Each row is where one point has got to under a steady rotation. How many steps took it there?
The counts run from 0 to 495.
[116 142 176 170  72 154 118 144 107 122 111 119 152 108 191  99 177 105
 110 116  90 157 102 121 117  92  95 130 134 131 135  91 105 121 109 129
 104 127 117 162  98 145 140 139 112 103 119 154 161 139 131 131  99 123
 119  77 196 104 153] | 325
[126 132 143 131 110 143 136 148 104 133 118 112 144  74 210 105 169 115
 107 142 132 140 101 159 104  91  91 152 174 105 146 117 109 118 124 152
 116 125 143 139  99 154 146 164 131 138 124 141 148 135 152 124 129 108
 104  54 177  87 127] | 25
[116 152 178 150 112 108 117 150 112 141 129  96 111 102 192  87 148 108
 120 143 123 123 113 122  99  70  84 132 166 105 110  92 108 148 109 157
 131 117 155 147  88 166 129 147 171 144 133 172 126 112 122 119 136 122
 112  99 177  81 151] | 408
[125 141 174 153  84 133 117 161 125 143 113 126 129 133 206  80 149 107
 114 108 120 128 100 140 132  85  76 121 146 123 143  89 113 123  94 150
 134  89 132 176  88 162 138 110 145 118 134 171 123 155 109 131 137 131
 125 100 163  86 143] | 488
[122 157 162 115 101 151 137 158 129 143 121 115 145 136 210  96 156  92
 111 107 123 130  78 139 128 101  94 122 158  98 166  99 120 108 132 148
 132 117 146 172  91 179 126 137 140 127 129 153 138 152 144 123 159 126
 113  70 172  95 151] | 283
[130 150 168 121  95 156 122 155 121 129 113  92 136 137 209 100 171 140
 126 134 131 143 121 145 104  83  85 155 154 102 150  98 134 113 106 155
 129 112  99 148  89 157 137 143 150 151 138 157 113 133 121 114 142 120
 150  65 177  94 159] | 424
[129 160 158 140  70 156 122 136 139 132 102 100 151  98 204  99 189 106
 118 121 138 157 110 151 117 109 101 129 138 107 173  81 118 105 126 130
 128  99 156 151 104 161 123 145 125 120 137 150 155 144 143 110 152 117
 107  65 165 109 143] | 287
[122 156 186 152  97 171 133 174 114 141 122 117 122 126 208  97 160 102
 113 116  97 146  96 121  97  91  86 134 126 115 119  94 105 130 114 135
 120 114 119 155  89 148 133 142 141 124 136 153 138 142 128 130 154 116
 130  87 174 101 149] | 150
[123 130 136 122  91 139 107 120 116 133 135 102 134  71 178 107 167 101
 116 123 131 134 106 141 115 108  80 157 170 125 127  88 150  97  92 144
  91 109 151 161 112 167 121 164 104 142 136 161 142 155 126 109 101 123
 115  61 184  96 144] | 475
[119 144 145 122  99 136 106 150 115 156 132 107 127 113 207 100 141 119
 123 125 113 127 105 147  99 110  68 144 185 119 146 112 137 115  95 171
 102  95 123 148  90 153 123 163 133 143 136 145 125 136 139 137 134 121
 126  65 178  89 147] | 31
[126 144 193 156 113 130 121 161 110 120 114 129 129 119 198  88 155 106
 128 112  93 140 101 131 120  71  89 136 121 110 120  79 113 124  96 147
 118 128 113 170  98 164 170 131 150 136 133 169 119 151 104 117 128 110
 138 101 174  94 139] | 354
[131 154 182 165  99 117 117 163 118 128  98 116 129 112 193  92 135  90
 129 110 117 142  98 126 119  72  83 121 125 100 131  76 114 125 106 154
 129 122 133 162  99 174 173 122 151 129 124 175 129 142 108 114 142 103
 110 109 169 106 149] | 353
[124 143 159 123 108 135 116 134 123 135 114 111 137 140 206  88 176 126
 119 120 142 130 103 146 109  75  87 161 148 102 154  80 149 107 106 163
 128 127 119 164 107 151 117 136 157 155 128 156 122 136 114 100 115 108
 127  66 181  91 150] | 250
[117 125 144 134 112 133 103 156 114 148 139 108 117  86 212  92 155 114
 103 146 108 110  82 135 112 104  73 140 160 118 127 102 136 122 102 154
 117  85 142 141  73 164 140 153 122 151 134 150 125 139 128 106 126 108
 120  97 164  96 161] | 1
[124 145 159 129  87 125 106 118 128 130 127  94 131 121 185 108 147 104
 142 119  87 147 120 116 105  99  75 139 158 110 143  70 145 113  93 172
 129 117 141 160 103 173 150 146 134 134 126 150 115 152 118 112  91 132
 111  79 183  98 139] | 305
[108 142 149 154  95 156 105 147  97 135 127 100 145 106 220 106 166 131
 120 147  93 136  89 124 124  97  99 143 143 104 133  97 142  95  98 135
 102  90 116 139  92 170 169 149 104 128 129 151 134 138 113 130 142 113
 140  79 164 131 156] | 395
[114 114 153 146  92 143 105 148 103 128 124 115 152 108 204 105 165 125
 107 135 117 140  92 139 151  82  99 152 150 106 122  95 144  95 102 144
 117 100 106 161  88 177 174 130 116 131 135 165 125 139 113 115 121 108
 144  77 168 107 155] | 221
[107 126 140 159 112 139 115 169  99 152 132 113 136  82 222  88 158 127
 118 133 111 116  92 144 111  99  89 125 177 114 131 121 118 128 105 160
 114  90 137 162  93 167 145 147 129 125 124 159 154 126 144 122 149 133
 114  86 161  88 147] | 229
[139 142 156 145  86 129 106 136 132 157 116  93 113 118 200  88 141 107
 139  98 101 137 114 116  80 101  65 133 130 112 141  79 128 127  88 172
 103 112 142 162 112 151 112 131 136 147 125 158 128 146 116 106 127 117
 121  94 178 103 153] | 344
[139 147 165 130  86 131 118 158 128 148 109 129 124  89 186  74 135  89
 100 131 127 125  94 164 113  87  73 126 146 123 116  90 117 134  97 135
 129  90 155 162  88 160 138 138 122 150 150 165 125 163 131 126 145 114
  98  98 166  97 131] | 40
[146 146 160 139  97 119 105 154 115 148 114 145 126  87 193  86 144  99
 100 140 126 130  80 154 112  57  93 153 133 113 115  97 127 123 112 140
 120 112 139 162  87 156 154 138 122 148 136 169 132 149 123 132 136  90
 107  90 171 112 138] | 214
[118 144 180 151  94 122 112 132  95 118  93  89 141 114 187 117 166 101
 122 123 132 155 109 118 120  66 115 117 154  92 125 104 129 118 117 123
 121 126 125 152  94 177 158 138 143 132 130 188 151 101 111 104 131 114
 131  75 177 119 161] | 187
[125 123 155 140 103 125 114 161 104 124 108  86 130 122 220 105 154 131
 143 124 106 140 124 133 100  75 102 149 174 108 142 115 128 128 108 169
 130 127 121 145  78 156 150 164 149 120 121 142 125 113 140 122 133 123
 134  66 168 102 163] | 195
[115 147 177 140 128 126 137 151 103 125 147 102 126  76 191 106 140  83
 120 131 102 118  97 126 116  99  88 142 153  95 124  87 124 123  99 167
 117 126 153 151 106 187 169 151 132 142 124 148 127 149 121 120 131 106
 106  98 186  96 125] | 134
[134 141 150 123  96 167 120 139 115 116 124  97 141 107 204 113 191 115
  94 142 130 152 100 140 104  84 105 157 137 111 133  88 139  99 127 126
 124 110 118 141  84 150 131 160 115 148 146 149 133 141 132  93 128  96
 134  60 169 113 157] | 420
[126 129 181 145  97 135 105 135 119 137 122 134 135 127 186  95 149 107
 105 131 119 137 101 142 124  75  68 137 145 104 127  89 130 131 101 151
 143 108 128 178  92 166 151 120 142 129 138 185 124 141 116 115 105 118
 125  79 187  77 127] | 46
[142 139 155 135 106 138 135 150 125 136 122 142 138 102 202  98 156  90
  99 121 112 132  93 154 103  82  84 147 125 102 142  84 137 102 107 147
 111 125 140 181 112 153 138 138 118 138 132 151 132 176 131 120 121 101
 114  71 178 102 126] | 80
[128 135 165 139 102 147 140 160 114 113 129  96 137  76 190 114 145  90
 126 123 117 160 104 142 115 109  95 160 162 103 123  92 115 100 115 146
  97 138 145 151 113 178 153 156 120 110 122 148 157 153 142 135 125 109
 104  49 187 104 140] | 332
[101 151 155 156  80 134  91 111 116 129 130  97 137  76 178 106 184 109
 105 144 129 136 107 128 124 104  97 135 156 126 124  79 136 113 100 142
 126  97 158 141  94 166 133 144 113 123 127 153 144 131 122 100  89 132
  97  93 183  91 150] | 271
[123 147 174 138  99 130 118 158 108 121 104 108 141 114 200 102 172 136
 120 132 130 147 112 147 111  64  94 150 168  94 141 100 127 125 119 165
 149 128 128 145  86 155 152 148 163 127 127 149 123 115 131 120 116 115
 120  67 184  78 135] | 21
[137 131 157 162  83 138  93 126 115 124 109 113 135 112 192 104 180 110
 110 139 132 154 113 125 110  64  90 156 127 111 118  71 155 108 101 134
 116 113 133 166  90 152 139 138 112 138 130 168 132 141 112  95 106 106
 132  82 168 121 148] | 216
[128 145 154 161  55 161 106 136 119 126 106 114 145 111 199 103 187 117
 113 119 136 163 115 141 109  86 101 132 151 122 130 100 130 104 110 113
 117 106 136 154  99 151 117 144 114 110 130 159 160 130 142 132 128 127
 120  51 171 112 149] | 460
[123 154 161 130 103 120 111 132 111 140 106  76 134  90 176 120 133 101
 146 131 132 151 113 121 106  98  83 146 161  82 134  94 128 107 122 159
  94 142 142 125 118 183 151 150 142 143 118 157 143 107 126 110 131  90
 103  56 188 114 157] | 163
[126 151 160 118  97 154 141 168 119 137 122 119 131 132 222  88 167  97
 100 115 106 131  91 152 118  89 103 134 153 120 166 103 112 114 116 144
 135 109 131 170  86 151 119 143 140 139 129 151 135 159 146 127 149 123
 130  74 172  88 139] | 284
[114 141 156 147 108 154 104 154 106 142 133 112 144 127 225 103 156 124
 128 140  96 130  99 127 112  89  81 143 142  91 132  96 137  99  90 160
 103  99 106 154  97 166 166 139 130 137 128 152 123 140 118 128 140 114
 150  81 168 118 145] | 394
[143 147 158 128 105 142 117 159 128 141 100  99 140 119 222  92 164 133
 122 127 140 135  99 149  93  76  89 143 149  93 158 104 125 120 129 156
 142 117 125 135  87 150 140 137 150 153 129 149 121 126 136 106 158 105
 121  66 162  95 146] | 423
[100 170 181 135  64 160 123 151 117 128 111 101 160 122 181  95 173 115
 137 118 131 151 112 139 134 111  91 128 165 123 152  82 117 100 101 125
 104  92 114 146 116 170 138 135 140 121 138 166 132 139 116 142 144 118
 119  60 186  94 157] | 291
[121 144 152 108 101 117 124 135 120 132 126  85 133  87 180 104 135  75
 119 120 101 129  95 131 130 101 101 124 167  98 147  79 137  98 101 146
 121 117 157 161 104 192 154 153 122 144 138 165 125 159 130 117 138 116
 109  83 185 111 137] | 307
[133 135 133 131  96 127 113 116 120 144 119 110 140  70 190 104 151  95
 120 123 137 135  98 150 113 110  76 148 159 114 146  93 149 104  99 148
 107 112 173 148 110 172 129 147 107 148 135 157 152 149 136  96 115 105
  96  67 172 110 150] | 476
